The same turns and mirrors carry the whole set onto itself, and each row onto the other rows of its family. Which rows share a family with each named row? Give them in list order.
These 32 rows form 4 families of 8 rows each.
darul:    8  -49  251  239  -49    3 -341  122 -108   64  108   88   16  177
mari:   85   81  -60   49  109 -187  114  -57   54   25 -186 -242 -111  -40
kem:    9   45  216  365   26    7 -289  -12  -56   24  152  110  -23  127
Zil:   70  -90   94   82   -9   61 -304   35  -28  114   17  214  -35   97
vele:  186   11  -26    5  -82 -102  -31  101   18   15 -267 -232  -53  -87
teze:   79   55   37  287 -134 -204  -35   13  142  -50 -116 -275 -135  -32
dezod:   83  -16   64  179 -215 -202  -93  135   98  -20 -156 -293 -103    4
zus:  -28  -41   59  112  169  -14 -176 -111    7  128   89  195  -91  159
Varu:   68  153  149  241  221   10 -361   -8 -113  102   49   98   34  148
Dov:   92   29  265   57  153   27 -293  -19 -168  228   45   65   30  207
pef:   66  -15   52  185   73   63 -247  -91   13   83   70  231  -70   58
doro:   29   81  174  133  195  -19 -384   81 -153  149   10   66   42  225
zolot:   39  153   71  142 -112 -105   -6  155 -115  -89 -223 -312 -128  -52
Kevuv:    2   33  159   67  -37 -128  114  129  -99   43 -205 -328  -66  -84
kiroz:   92  108  167  200  155   23 -416   70 -139  109   12   99   49  153
tilap:    5  118  155  176  264  -35 -333    6 -132  135   45   76   25  217
Bebed:   71   80  249  127  214   10 -246 -104 -136  211   89   74   -3  187
fode:   24  209   53  208  -47 -116   38   70  -88 -100 -189 -304 -160  -54
gepo:   77   -1  -21  -73   35 -189   47   76    1   67 -253 -268  -71   19
Puz:  -24 -119   93    1   91   -2 -235   15  -35  160   33  181  -44  204
giv:  -41  180   51  132   17 -170   80   64  -96  -59 -192 -337 -159   24
Nesu:  -15  -38   71   96 -115 -275  -26  103   92   25 -151 -329 -110  114
Teve:  -16   31   40  204  -25 -282   36  -15  133   -5 -101 -311 -152   71
gaf: -105  -61  257  167   62  -84 -267   89 -109  116  119   68   -4  289
taz:   42  101  130  189  -20 -105  130   40  -68   -5 -165 -303  -86 -157
dum:  147   51  262  136   90   80 -336  -21 -149  194   41   86   30  128
mado:   62   60  151  142  -78  -87   84  119  -89   11 -202 -304  -59 -152
Tori:  -15   71  139  118   33 -149  157   49  -82   37 -168 -329  -83  -91
gaki:  187  104  -56  126    0 -103   26  -29   53  -20 -217 -207  -97 -140
mil:  -29  126   84   68  -51 -153   33  151 -128  -52 -227 -340 -134   33
Tiper:  -96   21  218  292  144  -83 -200  -46  -67   71  173   78  -46  235
Toli:  133  106  237  188  166   60 -282 -106 -132  174   87   92   -1  120

The rest of the family of mari: darul, kem, vele, gepo, gaf, gaki, Tiper
The rest of the family of Teve: Zil, teze, dezod, zus, pef, Puz, Nesu

The same turns and mirrors carry the whole set onto itself, and each row onto the other rows of its family. Which rows share a family with each named row? Give them in list order.
These 16 rows form 4 families of 4 rows each.
D:  101 -163   73  -37  -77  -51   76  242    2  231  -77   38  -26  -16 -190   -9 -174
A:  109  -30 -158   76  -61 -238 -159 -138   25   -4  -73  -21   16 -193  -16  292   99
C: -173  152 -133 -176  133   -1  -71 -271  114  -97  -42  -42   14   19  -82   70  -16
W: 108  27  61  11  18 167 199 187 165  88  37  86  27  77 125  60 176
G: -111  150 -100 -137  126  143  -86 -264   -7  -39 -130    2  120   49  -87   49   64
V:  100 -189   68 -112 -100  -42  137  216  -94  154  -56   32 -119  -26 -188   62 -133
B:  99  16  55  50  35 162 134 282 112  19 -14 192  32  99 111  14  65
Z:   89   31 -153   -2 -137 -248 -191 -174   20  -85   65  -94   33 -125   38  211   65
T: -152  249  -74  -95  118   -5 -108 -253  103  -37 -101  -42   85   11  -96  -23   -2
N:   60 -202  -20  -61  -67   -3  -15  225  -90  189  -54   24  -64  -69 -223   18 -186
Y:   77  125 -121   33 -139 -313 -153  -62   95  -16   35  -57  -51 -137   14  263   76
H:   76  166 -165   14  -53 -234 -216 -112   -2  -51   52  -23   26 -160    8  270   46
J:  106  -95   84  -57 -135 -133   37  229 -113   78  -38   28 -115  -70 -176  -57 -207
K:  63  53 125 -13 -36  67 208 181 174 -70  48 141  49 128 129 -47  52
S: 113 -24  64  11 -60 173 134 250  82  46  23  73 -13 135 129 -37 127
M: -139  187 -116 -195  125   56 -114 -210   62  -70  -27  -47   67  106  -61  -25  -97

The rest of the family of A: G, J, K
The rest of the family of H: D, C, S

The same turns and mirrors carry the whole set onto itself, and each row onto the other rows of its family. Which rows share a family with each named row? Give them in list order.
These 16 rows form 4 families of 4 rows each.
zanu:  -64   39   -3  185  192  -24   87  153  148 -192  136  -30   27 -199  -39  -90
kot:  -80 -198 -113  405   85 -159 -148   41   65  -83  -13   13  125  117 -248 -179
Gug:   93 -193  -65   57  -31  115   88  239  -81 -144   78  237  378  -68 -178  120
Puvor:  164  -85  -64  -53  -34  104  -32  308  -47 -187   90  255  281  -91 -165   39
zomov:   62 -138 -115  -39  -68   15  -20  169 -209 -216  -65  295  222  -61 -268   53
ror:   37 -101  -44  181   39    6  191  215   33  -10  101 -167   -1 -280 -162 -141
nutez:   72  -41  -95  308  185 -114  219  290   97   55   41  -94   22 -101  -74 -151
Rutot:  276 -136 -169   78  -22 -216  -71   14  -31  108   46  390  -13    7 -179  -35
Sug:   54 -116  -12  209   28  -97  179  386    0  -19  171  -71   13 -221 -114 -213
fevu:   86  -81 -303  248  -45   24 -121   58 -205    4   26  417   -6 -107 -193   12
redu:  222 -194 -331  134   17 -140   21  -53  -22  104   15  343  -11  -71 -194   39
fesa:  -33 -132 -192  398  121 -173 -161  164   73 -128  102  103   38  108 -274 -263
Mele:  168 -230 -129  -17  -20  -62   16  -13 -181   86  -15  383   -2 -117 -250  -69
mam: -109 -101 -124  380  228  -54  -44  224  160  -32  112    9   80  139 -221 -105
geg:  -92  -97  -39  240  185 -258  -34    1  100    3  108   31   95   81   -8 -192
kip:   73  -97 -117  109 -131   59   76  227 -331   37  100  266  257  -89 -100   -6

The rest of the family of Gug: kot, ror, redu
The rest of the family of mam: zomov, nutez, Mele
The rest of the family of kip: zanu, fevu, geg

The same turns and mirrors carry the whole set onto itself, and each row onto the other rows of its family. Which rows share a family with each named row? Give them in list order.
These 30 rows form 10 families of 3 rows each.
muto: -187   42 -182 -411  -94  200   69 -163  -14  -72
falog: -206  118 -201 -383   85  333  154  -58 -146 -101
gasup: -271  -64 -203 -282   12  117   62 -102 -172 -182
tifav: -293 -210   74 -274  116  209  349 -372   22   47
zamel:   45 -144 -280 -160  -16  285  456 -215   72 -186
bosuf: -148   57 -101 -424  -27  141   73 -206  -82 -107
vozu: -350 -194 -120 -238  154   47  458 -193   93  -12
vupo:  -71   76 -197 -215 -142  186  512 -122  -96 -172
turup: -340  -20 -254 -232  -16  157   95  -93 -156 -115
zened:  -35   23  -92 -142 -169  179  485 -171   47 -150
Fulik:    0   33  -54 -231 -126  253  498 -155   19 -188
Sabaf: -255 -283  -12 -322  229  315  244 -273   21   27
pasad: -381  -36 -170 -262   66  110  183 -139 -271 -109
lol:   93 -117 -106 -171  -11  357  403 -206  103 -127
pevi: -248 -227   62 -273  240  178  297 -345  -29  -45
raku: -410 -210  -33 -208  115  335  451 -329  -28    6
Madil:   11 -137 -231 -108 -113  218  426 -118   83 -120
muve: -321 -342  -27 -257  156  271  277 -144   34    3
Dol:   -9  -72  -80  -85  -84  431  380 -237   63 -156
Fufeb: -349  190 -191 -275   30  189  210 -317  -72  -90
zefe: -112   39 -224 -362   23  275   44  -97  -65  -92
kuza: -312 -152 -169 -231  279  325  406 -308 -194  -12
rar: -366 -281  -95 -250  136  383  432 -330  -45  -57
zuva: -296   70 -205 -269   16  352   97  -81 -155  -61
mib:   18   30 -101 -228   50  182  567 -291  -51  -88
Fafi: -268 -396 -127 -258  176  241  306 -185   11  -44
tib: -163   17 -206   37   38  311  448 -106  -15 -196
lut: -129    5 -315 -260  112   64  211  -85 -215 -122
Mupev:    0  -27 -104 -158  -36  489  438 -186  -10 -162
gari: -313 -238  -92 -170   83  250  545 -374  -97  -69

The rest of the family of Fulik: gasup, rar
The rest of the family of lut: kuza, mib
The rest of the family of turup: zened, raku
The rest of the family of pevi: falog, zamel
The rest of the family of gari: vupo, pasad
The rest of the family of Sabaf: lol, zefe

The same turns and mirrors carry the whole set onto itself, and each row onto the other rows of its family. Which rows share a family with each named row? Give them in list order.
These 20 rows form 4 families of 5 rows each.
mopi:   90  -64 -145  -34 -155    4   69   50   72  -48  224  192
Rumu:   10   31  -62  137 -108  -28 -276   -6  219    3  -90 -147
neme:  230    1  155 -240 -103  117  -49   10   50  -28  -76   36
Bebe: -121   10  112  193  -40 -112 -113  108 -205   49  -43    7
suso:   21  -29 -179    2 -133   60    7    5 -160  -49  252   26
fiba:  183  103  140 -157  102  122   84  -64  143   20 -109   99
dori: -105  -48  166  166  -79 -179  -56  107  -25   75   87   72
kugom:   14  261 -119   83  253  -11  -35  -84  100   65  -33  -63
totu:  106   98 -110   74  -41   34 -325   31  101  -73 -206 -110
fodim:  109   28   95 -209   74   89   66  117  185  -41 -121  112
zivok:   47  257 -245  -54  180   11   59    5  -53   61  -65   -2
Dek:   35  247  -42  -93  197  -52   76  -19 -108  132    8  -59
vudif:  -89  191 -175    1  195   21   61    1   96   79  -55 -116
gigom:  -95  -96  173  210  -40  -16  -63   68 -103  -32  122  100
Zan:  102  -75  -53  -19 -142  151  118  -79   24  -51  195  166
Kepem:  121  -56 -174   24 -267   20  -14   -8  -75  -35  138  132
giraz:  169  141 -181   11  -28   -7 -331  -14  101  -72    3 -131
gefeb:   33   49  -20  234   12    4 -340   -6  156  -96  -20  -61
nim:  -54   14  225   83   39  -81 -216  171 -147  -22  -12  -31
fep:  199   38  154 -196  -28   38   46   82   -2   -4 -156  190

The rest of the family of zivok: Bebe, totu, Kepem, fep
The rest of the family of dori: mopi, Rumu, fodim, vudif
The rest of the family of kugom: fiba, gigom, Zan, gefeb

